[[ 1.91 -1.33  0.87  0.96  1.58  0.55  0.91  0.78  0.92 -0.31]
 [ 1.37 -1.33  0.88  0.90  2.08  0.85  0.76  0.80  0.57  1.49]
 [-0.66  0.72  0.89  0.93  2.41  0.76  0.79  0.72  0.98  0.81]
 [ 2.05 -1.71  0.89  0.78  1.58  0.85  0.77  0.85  0.57  1.21]
 [ 0.64  2.36  0.82  1.20 -1.06  1.16  0.86  0.52  1.26  0.22]
 [-0.24  0.06  0.90  0.80  2.50  0.84  0.73  0.79  0.78  1.40]
 [ 2.53  0.14  0.81  1.23 -0.93  1.07  0.88  0.59  0.95  0.35]
 [-0.73  2.94  0.84  1.08 -0.19  1.47  0.68  0.54  0.96  2.17]
 [ 1.27 -1.25  0.88  0.93  2.10  0.88  0.75  0.78  0.55  1.67]
 [ 1.81 -1.06  0.85  1.21  1.55  0.50  0.95  0.68  1.02 -0.57]
 [ 3.10 -1.12  0.83  1.12 -0.24  0.94  0.88  0.69  0.79  0.38]
 [ 1.14 -1.17  0.89  0.86  2.13  0.91  0.73  0.80  0.54  1.79]
 [ 2.14 -1.51  0.88  0.72  1.10  1.08  0.71  0.86  0.44  1.93]
 [-1.53  3.01  0.89  0.79  0.76  1.10  0.74  0.66  1.24  0.85]
 [ 1.06  1.66  0.84  0.94 -1.07  1.41  0.74  0.63  0.90  1.52]
 [ 0.02  2.79  0.83  1.15 -0.85  1.30  0.79  0.52  1.17  0.95]]
Report the last entry, reading row by row.
0.95
Report the third smallest entry.
-1.51
The largest entry in the first row: 1.91
Report the 3rd entry on the main diagonal.
0.89
Report the entry directly below the largest entry.
1.14
Report the first entry on the diagonal from the top-right corner.
-0.31
Report the third entry on the diagonal from the top-right corner.
0.72
The largest entry in the last row is 2.79
Report the entry directly below the smallest entry.
2.36
Report the largest entry in the last column.
2.17
Report the entry directly above the smallest entry.
0.72
Report the smallest entry in the last column.
-0.57
Report the third largest entry.
2.94
Report the fourth entry in reading order.
0.96
The entry in the bottom-left corner -> 0.02
Report the entry directly below 1.26.
0.78
The top entry of the column that holds the smallest entry -> -1.33
The entry just right of -1.07 is 1.41
Report the minimum.
-1.71
The first entry in the row that holds the smallest entry is 2.05
The 2nd-last entry, reading row by row is 1.17
Report the entry directly above the largest entry.
1.81
Report the entry just right of the largest entry.
-1.12
The 2nd entry on the main diagonal -> -1.33
Report the last entry of the largest entry's row.
0.38
Report the entry just left of 1.17.
0.52
The fourth entry from the end, reading row by row -> 0.79
The maximum -> 3.10
Report the third entry, reading row by row.
0.87

m =
[[-0.018 -0.024  0.001 -0.159 -0.099  0.038  0.158]
 [-0.141 -0.182 -0.134 -0.123 -0.123 -0.082 -0.104]
 [-0.142 -0.003  0.029 -0.139 -0.139 -0.008  0.055]
 [ 0.050 -0.216 -0.232 -0.180 -0.056 -0.126 -0.133]
 [-0.115  0.017  0.039 -0.030 -0.154 -0.088 -0.027]
 [ 0.053 -0.166 -0.123 -0.217 -0.079 -0.009  0.068]
 [-0.075 -0.080  0.001 -0.034  0.035 -0.005 -0.073]]
Indices start at 1.
The entry directly above the smallest entry: 0.029
The entry directly below the smallest entry -> 0.039
The entry in row 1 and column 3: 0.001
Give the largest entry.
A: 0.158
The entry at row 2, column 1: -0.141
Give the entry at row 3, column 1.
A: -0.142
Give the entry just left of -0.166.
A: 0.053
The entry directly above -0.034 -> -0.217
The entry in row 1 and column 1 is -0.018
The bottom-left entry: -0.075
The entry in the bottom-right corner is -0.073
Give the entry just left of the largest entry.
A: 0.038
The entry at row 2, column 2: -0.182
The entry directly below the largest entry -> -0.104
Give the entry just right of the centre entry.
A: -0.056
Give the entry in row 1 and column 2.
A: -0.024
Give the entry just left of -0.034.
A: 0.001
Give the entry just right of 0.029.
A: -0.139
Give the entry just right of the smallest entry.
A: -0.180
The entry just right of 0.053: -0.166
Give the entry directly above -0.133.
A: 0.055
The entry just left of 0.055: -0.008
Give the median entry.
A: -0.079
Give the entry just right of 0.039.
A: -0.030
The entry directly below -0.182 -> -0.003
The smallest entry -> -0.232
The entry just right of -0.009: 0.068

a =
[[55 46 65 55 11 12 60 36 44]
 [57 47 47 36 79 40 29 33 57]
 [61 34 69 39 68 37 50 43 61]
 [23 55 70 35 32 45 42 58 43]
 [47 49 49 46 44 47 49 44 49]
 [50 49 49 52 45 49 42 45 51]
 [47 47 46 43 49 47 48 48 48]
 [45 45 47 48 72 26 59 30 48]
 [43 40 47 81 36 59 47 64 33]
 [55 58 35 62 83 28 27 29 46]
 [47 46 48 50 49 47 42 45 51]
 [48 46 46 51 44 46 46 44 48]
 [59 44 64 51 17 11 62 36 43]]
Rows and columns are numbered from 1.
What is the entry in row 3 and column 1?
A: 61
What is the entry directly above the largest entry?
A: 36
What is the entry directly above the centre entry?
A: 45
The entry in the bottom-left corner is 59
What is the entry at row 3, column 2?
A: 34
The entry in row 1 and column 2 -> 46
What is the entry in row 1 and column 1?
A: 55
The entry in row 2 and column 3: 47
What is the entry just left of 27?
A: 28
The entry in row 1 and column 3 -> 65
What is the entry just left of the centre entry?
A: 43
What is the entry directly above 39?
A: 36
What is the top-right entry?
A: 44
The entry in the bottom-right corner -> 43
The entry at row 2, column 1 -> 57
What is the entry just right of the centre entry?
A: 47
What is the entry directly below 60?
A: 29
The entry directly below the centre entry is 72
What is the entry directly below 70?
A: 49
What is the entry in row 2 and column 2?
A: 47
